Where one turn sends some rows of the set: a few examples, then the rows asked:
kaz: [ 20  -1  -1 -19 -23 -19   5  37   6  -8  16  -4  -6 -23]
Numeb: [ -3  -7  28   3 -20  -9 -16 -20   9   6  10  17  21 -12]
zevi: [ 23 -19  17  12  -9 -19  13 -20  -5 -14   9  25   0   6]
Fetoz: [ 17   5   2 -25 -26 -11   4  38   5 -10  17   6  -6 -18]
Vopef: [ 17   5   3 -25 -26 -11   6  39   6 -11  16   4  -7 -16]
vol: [ -2   6  27  -6  -4  22   3  -3   6 -12 -26 -12  -8  -9]
loto: [ 26 -20  16  10 -11 -19   7 -26 -12 -13   5  19   3   1]
vog: [  1   8  33   9 -20 -16   5 -14   0 -16   2   1  -5  26]
lovob: [  6  -9  20  -6   4  23  -1  -6   0  -5 -19   0   4 -30]
tegor: [ 20 -11  19   0   6  16  13  -4  -4 -16 -27  -4 -13 -12]
tavog: [ 19   3   2 -25 -25 -11   6  38   4 -11  16   6  -7 -17]
Tumik: [  8 -10  15  -3   2  19  -5  -8   0  -2 -18  -5   5 -34]
zosi: [  1  10  34   6 -21 -14   0 -12   9 -13   1  -1  -7  27]
ruzel: [ -3  -1  28   0 -18 -19 -11 -25   6  -2  11  17  22 -13]
Kosa: [ -8  -3  29   5 -22  -9 -13 -21   2   2  11  14  21  -8]
Mam: [ 20  -9  19  -1   9  17  13  -3  -5 -16 -24  -4 -12 -13]
Ruzu: [ 17   4   1 -19 -25 -18   6  39   7 -10  15  -7  -9 -17]
Foz: [ 19  -2  -3 -24 -25 -13  13  35   5  -6  13  -4  -2 -24]
Vug: [ 12   4   1 -26 -28 -12   9  36   9  -5  13  -7  -1 -22]
sok: [ -1   7  27  -7  -1  24   3  -2   5 -13 -24 -12  -7  -9]
Tuke: [ 19   5  -3 -24 -27 -15  12  36   3  -5  10  -3  -4 -21]
divib: [ -6  -6  25   3 -21  -9  -9 -22   8  -1  13  23  20  -9]
lodu: [  2   9  31   5 -23 -14   4 -20   0 -18   0  -1  -5  25]
kegig: [ -6  -3  26   1 -24  -8 -14 -27   2  -1   9  13  20 -10]
Perim: [ 17   6  -2 -25 -28 -14  11  36   5  -4  11  -3  -3 -21]
Rugok: [ -3   9  31   5 -22 -13   5 -16   8 -16   6   8  -4  25]
poko: [ 26 -14  20   8  -6 -29  11 -23  -7 -15   6  19   3   2]
Lomab: [  6 -11  20  -4   1  21  -1  -8   2  -4 -22   0   3 -31]
gera: [ 18   3   0 -24 -26 -14  15  36   6  -9  11  -8  -7 -16]
vupat: [ 24 -21  18  15  -8 -20   8 -20 -13 -10   7  20   4   1]
Darel: [ 23  -9  13   1   7  12  12  -4  -6 -16 -24 -10 -15 -11]
Zed: [ 18   7  -2 -24 -28 -14  12  36   5  -5  10  -4  -4 -19]
Keke: [ 31 -23  18  13  -6 -20   9 -17  -6  -9   4  19  -2   4]
reki: [ 14   4   1 -20 -26 -17   2  37   8  -7  16  -6  -4 -22]
Lom: [  0  14  34   2 -19 -23   4 -18   6 -17   4   2  -1  20]
duzo: [ -2   9  23  -6  -4  20  -1  -2   6 -11 -23 -19  -8 -10]

Darel -> duzo
Rugok -> divib
Now these:
Foz -> gera
tavog -> Vopef
Zed -> Perim
Kosa -> vupat
Numeb -> Keke
Lom -> ruzel
tegor -> vol
reki -> kaz
Mam -> sok
loto -> lodu

